In the data rows, the value 128 means zero.
Some points:
92 179 110 126 62 121 135 125 106 232 130 118 145 94 105 116 151 161 0 203 179 187 148 170 91 94 119 139 128 90 173 151 170 121 165 110 158 178 180 132 138 132 96 105 140 158 126 107 138 139
84 158 87 178 163 93 115 138 100 159 161 98 160 112 146 176 156 143 137 119 140 140 94 154 130 134 129 96 108 143 159 164 106 133 145 115 140 132 102 63 124 98 139 154 112 141 135 145 159 83
121 177 126 148 131 161 114 139 123 151 158 109 187 94 154 255 155 113 99 87 100 134 140 132 147 129 146 130 147 125 179 140 95 139 215 39 26 139 111 121 129 128 133 158 99 139 123 100 143 103
151 125 130 113 155 152 157 73 133 155 56 157 128 128 105 152 118 162 95 125 156 116 118 81 115 167 98 151 157 171 133 117 153 69 106 128 117 135 168 126 132 138 132 153 205 212 59 159 127 168
103 142 134 186 113 174 110 214 136 65 207 87 98 0 110 116 102 95 116 104 144 115 130 212 162 100 107 123 111 140 83 111 87 159 158 150 139 104 133 174 116 162 90 153 126 96 148 126 139 120
83 143 121 119 75 128 150 54 41 160 113 116 167 82 111 111 156 136 84 194 156 152 125 87 116 134 131 149 109 168 133 120 155 90 140 165 120 54 156 142 145 118 156 57 133 157 90 129 146 136
133 134 159 147 124 125 160 174 190 136 127 113 108 155 91 142 88 52 178 129 137 107 147 146 164 172 196 135 112 123 99 122 137 109 135 147 139 104 109 127 109 163 238 118 137 96 168 165 123 81
84 107 129 103 89 165 150 130 128 112 153 102 90 156 142 92 89 131 143 127 119 138 129 135 134 118 114 166 149 89 78 125 88 158 78 180 45 132 159 124 140 98 149 135 112 98 125 127 129 139
119 69 118 137 179 110 147 100 81 106 161 123 114 99 104 108 162 128 98 123 175 134 118 107 108 83 116 108 151 109 111 154 127 158 86 143 87 122 159 129 130 160 105 124 147 115 104 84 149 152
168 160 81 152 40 118 110 144 137 172 163 98 165 122 188 186 136 138 119 95 103 126 126 171 126 126 114 120 128 156 130 167 127 99 147 143 109 93 93 142 167 97 125 174 128 126 136 168 203 165
114 220 80 223 143 90 98 189 116 154 142 136 198 113 189 126 106 130 143 88 79 140 167 171 135 70 177 93 97 145 144 179 97 145 167 90 151 174 128 99 194 124 116 174 134 152 150 134 161 93
137 137 127 80 105 7 158 122 125 111 136 140 203 77 126 122 137 115 117 140 141 137 171 111 96 117 158 149 187 89 88 103 164 140 201 125 156 151 133 119 127 118 139 111 115 65 110 157 111 98
107 91 118 135 121 154 119 166 133 47 148 131 74 183 77 116 140 100 145 118 96 146 124 213 133 113 116 109 146 156 119 159 87 178 126 142 146 117 160 125 100 166 122 143 165 136 106 74 134 88
110 149 120 154 144 150 72 150 165 152 136 121 190 75 133 152 131 156 101 111 138 143 137 149 97 158 150 134 131 172 194 132 105 127 118 89 133 136 100 80 252 100 101 170 99 148 98 149 119 124
138 110 121 71 88 134 116 81 113 40 43 142 91 164 175 122 136 88 143 96 162 233 134 134 158 156 106 150 132 114 110 161 122 142 91 164 107 133 129 137 86 157 75 139 149 123 143 107 114 106
168 139 132 138 155 160 100 127 158 177 111 127 232 125 149 134 57 186 162 58 112 111 73 179 131 174 151 143 77 179 134 121 126 118 96 86 142 109 127 100 120 170 157 195 119 238 142 143 108 131
164 95 93 145 145 104 180 118 180 138 113 135 107 130 168 105 113 118 101 50 118 99 114 93 83 143 122 136 135 127 143 78 142 168 160 88 174 113 109 158 139 131 123 133 134 101 160 73 129 119
171 165 137 125 184 167 118 133 177 161 105 115 136 23 132 205 93 146 144 160 121 134 54 161 151 192 146 143 84 128 114 146 110 35 116 127 130 155 216 85 120 97 125 123 113 226 110 131 75 133
87 170 141 87 98 165 139 131 121 115 197 117 113 160 127 154 151 131 147 157 154 141 103 137 158 73 154 137 148 104 69 115 117 156 121 125 161 98 140 145 132 100 98 100 138 117 138 127 121 145
191 124 124 84 164 169 163 136 229 158 41 84 121 187 115 94 131 138 187 165 119 96 97 138 140 149 149 194 123 162 106 17 137 78 87 151 84 100 15 138 113 150 167 146 151 148 129 124 75 75
110 71 120 93 124 124 180 141 116 155 122 108 92 131 92 159 131 109 170 111 128 104 85 90 102 130 132 110 124 113 101 92 133 100 115 200 167 142 116 143 118 147 94 63 138 150 91 88 114 153
8 162 57 124 104 116 151 171 82 94 120 113 113 116 104 109 131 103 109 125 133 144 152 91 127 84 138 69 122 116 82 178 142 177 142 88 149 109 118 98 150 97 94 115 140 112 137 53 143 132
109 110 117 123 143 152 133 165 117 126 130 133 182 119 156 141 101 85 98 159 136 125 163 86 125 93 129 71 134 116 137 104 129 187 51 60 170 103 134 170 151 81 97 145 170 75 151 117 106 106
189 107 145 111 164 152 109 163 141 151 111 117 136 153 169 116 123 109 152 193 123 199 148 80 151 136 138 150 121 140 113 112 128 149 168 120 133 151 106 142 116 113 71 170 117 89 97 152 149 125
157 161 125 113 144 101 130 153 161 129 142 130 96 164 139 134 116 103 137 174 231 53 169 158 93 170 153 138 142 139 104 86 118 125 125 138 139 136 105 154 126 142 120 177 128 75 125 144 152 102
123 210 145 160 127 119 146 105 79 154 220 135 155 103 119 140 123 103 98 138 86 155 124 205 115 109 176 137 100 93 170 140 114 126 138 96 134 153 99 75 171 133 122 155 157 145 127 141 108 105
110 103 196 169 112 158 136 118 177 74 135 120 117 140 93 169 147 103 195 122 134 126 144 152 122 30 108 127 109 123 93 150 153 107 117 137 132 69 147 101 120 112 91 149 157 136 117 85 82 136
65 167 105 149 116 97 77 179 69 88 147 129 123 134 116 138 124 135 89 118 102 145 147 146 144 71 122 96 117 67 125 116 0 155 139 111 184 140 150 113 136 111 80 118 134 115 139 143 191 126
65 201 93 180 116 109 131 112 50 122 121 114 158 97 134 104 95 121 95 99 161 171 142 190 108 74 169 15 114 118 158 153 47 106 180 87 140 130 137 126 145 105 102 147 118 133 138 105 157 119
44 130 99 132 150 128 112 152 119 85 171 114 108 164 126 151 120 129 104 119 60 121 158 169 133 143 102 122 100 115 73 120 132 145 118 152 148 127 89 107 142 137 84 101 172 145 163 77 140 124
157 102 161 176 175 199 81 129 111 155 105 160 126 133 146 129 127 127 180 137 84 95 146 140 90 135 165 157 116 190 82 85 139 146 156 144 130 133 124 117 113 143 144 130 121 128 189 174 59 122
163 151 93 179 115 121 109 151 114 103 128 120 115 199 133 131 155 80 165 133 86 142 134 160 142 106 135 114 159 135 126 95 139 128 128 83 143 105 114 163 112 139 126 179 139 99 139 178 87 166
141 145 104 168 169 150 113 125 145 182 130 106 126 131 143 143 121 92 178 92 113 100 151 189 108 137 163 138 99 169 142 129 104 119 86 91 95 122 129 87 91 103 119 111 106 160 76 151 143 119
169 162 103 172 131 135 116 163 121 201 130 155 122 157 106 118 70 94 150 107 107 112 149 151 138 75 174 141 127 145 120 136 132 182 141 165 141 125 86 139 95 127 109 154 139 62 202 134 0 86
131 83 129 133 76 123 105 92 153 62 110 95 97 158 126 121 104 124 124 137 82 123 97 88 134 154 96 102 153 108 132 160 127 155 93 149 130 101 160 117 131 169 89 116 132 108 124 175 124 79
102 111 114 208 98 100 217 148 83 39 143 150 114 156 91 96 170 122 89 143 135 164 132 117 132 111 143 96 134 55 150 147 139 170 172 140 125 118 121 177 147 114 88 86 113 155 117 112 181 142
126 131 162 168 183 34 125 161 118 125 127 123 90 106 150 116 100 161 150 167 142 115 170 118 153 126 82 152 124 129 132 91 115 129 149 63 152 104 109 146 145 91 122 70 149 126 139 93 134 94
108 105 124 146 126 127 117 145 107 78 164 175 44 109 142 103 175 116 125 144 157 192 102 102 119 73 128 121 157 110 117 136 141 112 137 112 113 143 141 145 152 195 130 107 152 120 120 13 161 133
112 174 112 131 135 86 182 88 101 149 144 116 154 63 143 107 205 148 104 122 123 150 198 123 80 175 119 116 75 132 159 171 133 132 148 76 158 155 124 124 128 116 135 125 96 146 106 133 137 149
61 113 153 133 87 67 134 115 100 137 107 198 97 105 122 104 133 120 37 156 163 166 159 12 62 93 127 142 151 54 117 105 172 186 195 105 135 102 102 158 109 99 154 89 87 70 113 154 109 108
97 159 142 149 105 103 92 178 88 119 152 163 111 138 114 117 103 108 145 133 112 110 151 136 97 127 147 169 156 102 124 172 125 165 142 13 163 146 61 142 161 101 51 157 131 73 81 122 140 116
136 121 120 105 124 118 102 126 120 64 137 132 193 157 75 144 146 149 149 96 110 158 127 80 112 93 105 101 99 121 117 132 142 130 90 175 152 101 143 184 133 91 87 102 157 121 107 114 106 149
145 179 98 105 85 86 156 123 130 151 149 210 175 101 107 138 147 158 141 111 168 143 145 119 126 111 109 116 134 145 108 132 128 144 161 100 123 130 112 91 138 105 107 127 69 161 155 125 186 163
45 100 154 129 90 126 198 104 112 96 102 192 132 90 89 87 199 118 87 155 156 239 118 52 149 144 125 101 146 99 94 130 167 155 135 163 119 138 139 153 140 112 111 29 162 68 81 91 173 167
131 183 116 162 95 80 114 143 74 129 153 132 135 143 143 99 128 63 81 164 161 122 185 131 139 106 72 123 154 86 150 132 85 177 152 63 170 133 112 173 200 103 146 132 66 63 148 105 112 139
80 165 132 144 111 95 144 127 100 159 153 87 177 90 150 132 116 123 103 140 128 159 92 150 88 118 126 122 164 158 171 194 147 226 179 104 134 147 95 81 157 88 129 161 130 114 141 123 171 153
93 43 149 78 69 132 141 89 113 41 139 208 76 157 128 82 154 106 133 150 170 146 119 60 125 116 96 153 0 112 139 138 141 203 126 134 127 141 122 76 119 122 126 140 139 142 73 123 117 98
143 158 101 98 152 133 112 106 101 26 109 76 113 134 121 140 118 166 125 127 106 148 136 180 134 126 191 167 97 160 195 162 154 95 134 124 135 172 164 127 119 136 145 145 132 173 139 136 106 145
213 196 207 76 160 166 109 144 180 91 101 101 91 86 71 171 124 155 210 90 121 108 106 102 145 194 103 170 123 179 90 91 137 96 7 192 108 90 142 103 94 160 158 114 147 160 133 128 105 161
128 151 98 101 165 134 121 74 138 176 159 157 109 86 138 92 29 126 107 136 123 150 136 103 102 139 149 57 112 188 118 133 130 49 150 115 131 169 126 135 126 129 138 99 58 134 123 119 160 133
171 106 173 147 142 150 117 136 168 174 110 115 133 154 132 122 148 103 143 90 91 87 125 121 142 112 168 130 117 166 103 61 125 99 137 64 112 154 119 92 93 97 123 122 122 85 177 149 157 108
108 109 146 137 139 120 112 191 164 66 155 59 116 173 153 139 133 122 224 102 94 125 89 234 135 151 122 92 127 129 121 132 65 126 89 109 156 96 141 106 128 163 123 164 162 75 166 130 100 217
161 144 117 118 145 121 146 70 166 159 134 145 159 103 128 111 131 142 146 109 131 97 119 102 146 140 144 138 138 179 151 137 112 75 86 130 94 161 128 124 113 113 167 124 78 211 101 133 113 126
139 98 105 78 146 144 103 124 86 197 103 142 136 77 152 123 149 140 113 116 137 103 86 99 84 170 70 109 121 115 173 113 189 70 128 133 76 149 136 76 122 54 144 80 111 185 128 122 165 146
117 160 127 129 101 133 135 106 104 120 112 138 164 115 145 99 143 146 108 84 148 134 119 174 136 103 101 189 105 143 151 164 150 79 142 103 175 145 139 162 141 97 146 121 127 139 104 131 170 101
160 127 67 48 112 113 186 91 86 174 135 191 129 89 118 95 165 188 70 129 162 140 128 114 128 156 134 95 198 116 125 166 221 124 158 117 105 154 117 113 133 73 200 88 139 149 70 155 158 119
There is one direction along which these points spread out most. Take the direction at right angles to it along which they spread out most. Go by this last direction. How many in every 100 of the points above lie lower along it than each point below? Answers are rounded to whole numbers. More than half of the points above lie lower than the first one.
90 51 106 92 67 183 149 71 100 83 116 144 101 134 130 93 141 120 127 145 173 133 152 68 181 142 91 140 149 104 97 122 99 186 149 201 95 149 157 142 82 149 130 43 135 91 55 127 118 108 0
80 55 218 66 70 148 149 125 150 79 128 130 63 121 158 109 147 131 126 86 142 132 116 124 99 105 103 76 176 111 128 133 110 148 93 179 120 121 132 132 144 157 138 81 129 153 59 145 135 140 4
92 169 121 128 138 8 136 140 99 137 93 124 141 97 140 129 144 110 40 137 179 161 103 173 132 114 160 115 86 158 127 123 135 107 128 120 116 152 162 134 146 125 126 138 133 145 97 134 131 173 64
162 126 123 123 154 150 117 74 86 167 107 131 192 100 134 133 130 102 147 113 123 134 146 150 142 158 136 138 115 117 128 146 152 99 133 146 249 149 134 94 119 102 164 127 106 128 115 92 189 121 61
144 121 104 139 163 117 155 117 150 157 42 169 118 114 137 136 129 159 120 170 112 102 160 120 144 72 129 131 130 62 113 106 137 133 95 117 159 124 98 159 115 93 139 135 119 78 180 165 122 116 36
103 93 181 117 131 126 142 141 123 69 166 99 80 153 126 92 125 105 90 117 159 134 125 108 160 110 120 111 153 121 170 124 182 157 163 198 130 111 153 119 117 133 120 106 93 149 111 139 110 101 13
127 127 138 129 111 133 167 168 99 158 140 157 112 116 170 122 157 123 138 106 117 105 182 86 106 113 110 122 164 149 147 92 135 157 147 129 123 134 119 127 65 89 99 139 119 93 154 124 122 60 43
154 174 108 179 144 149 212 147 128 133 120 140 145 104 151 143 109 156 75 118 108 131 115 158 121 134 122 119 69 152 139 184 84 100 139 89 106 172 113 91 140 120 146 129 124 122 121 134 135 144 82
98 125 142 150 60 106 115 111 154 162 108 215 87 93 141 102 128 116 114 149 85 119 158 50 115 104 184 90 151 51 167 110 109 166 184 112 143 119 89 175 106 100 119 134 160 81 135 99 146 123 36
120 102 160 123 111 139 130 134 137 147 96 146 149 138 108 108 119 141 161 199 115 73 99 77 100 107 80 120 136 163 125 89 132 166 150 98 129 219 149 157 133 161 139 149 113 72 161 162 123 122 32
130 128 151 49 165 131 128 94 126 156 117 143 76 164 92 150 109 131 155 96 131 94 135 126 163 170 110 119 136 112 109 67 151 90 117 148 129 121 94 158 130 163 102 212 80 107 146 193 108 104 27
122 71 125 162 145 161 91 124 160 88 146 77 124 158 166 113 124 158 182 115 128 128 65 159 157 113 134 126 167 138 27 136 108 93 97 162 150 138 112 81 82 139 112 135 137 180 115 124 88 150 30
99 104 108 151 109 128 143 116 129 156 119 173 102 133 117 121 123 150 125 185 124 116 142 90 140 111 132 122 134 152 182 80 150 155 171 113 114 139 139 77 151 115 156 140 118 62 149 112 89 161 36
147 86 198 97 152 115 131 100 170 170 83 159 119 136 115 89 150 131 136 145 156 79 82 40 134 153 128 133 131 138 136 132 124 138 149 121 103 110 131 172 113 162 124 97 118 82 97 166 104 129 7
92 119 117 133 131 135 99 241 123 75 184 118 119 165 127 87 107 84 91 72 97 112 131 192 184 99 97 128 115 88 113 201 89 121 133 125 78 134 151 101 108 154 130 166 156 109 197 125 121 127 75
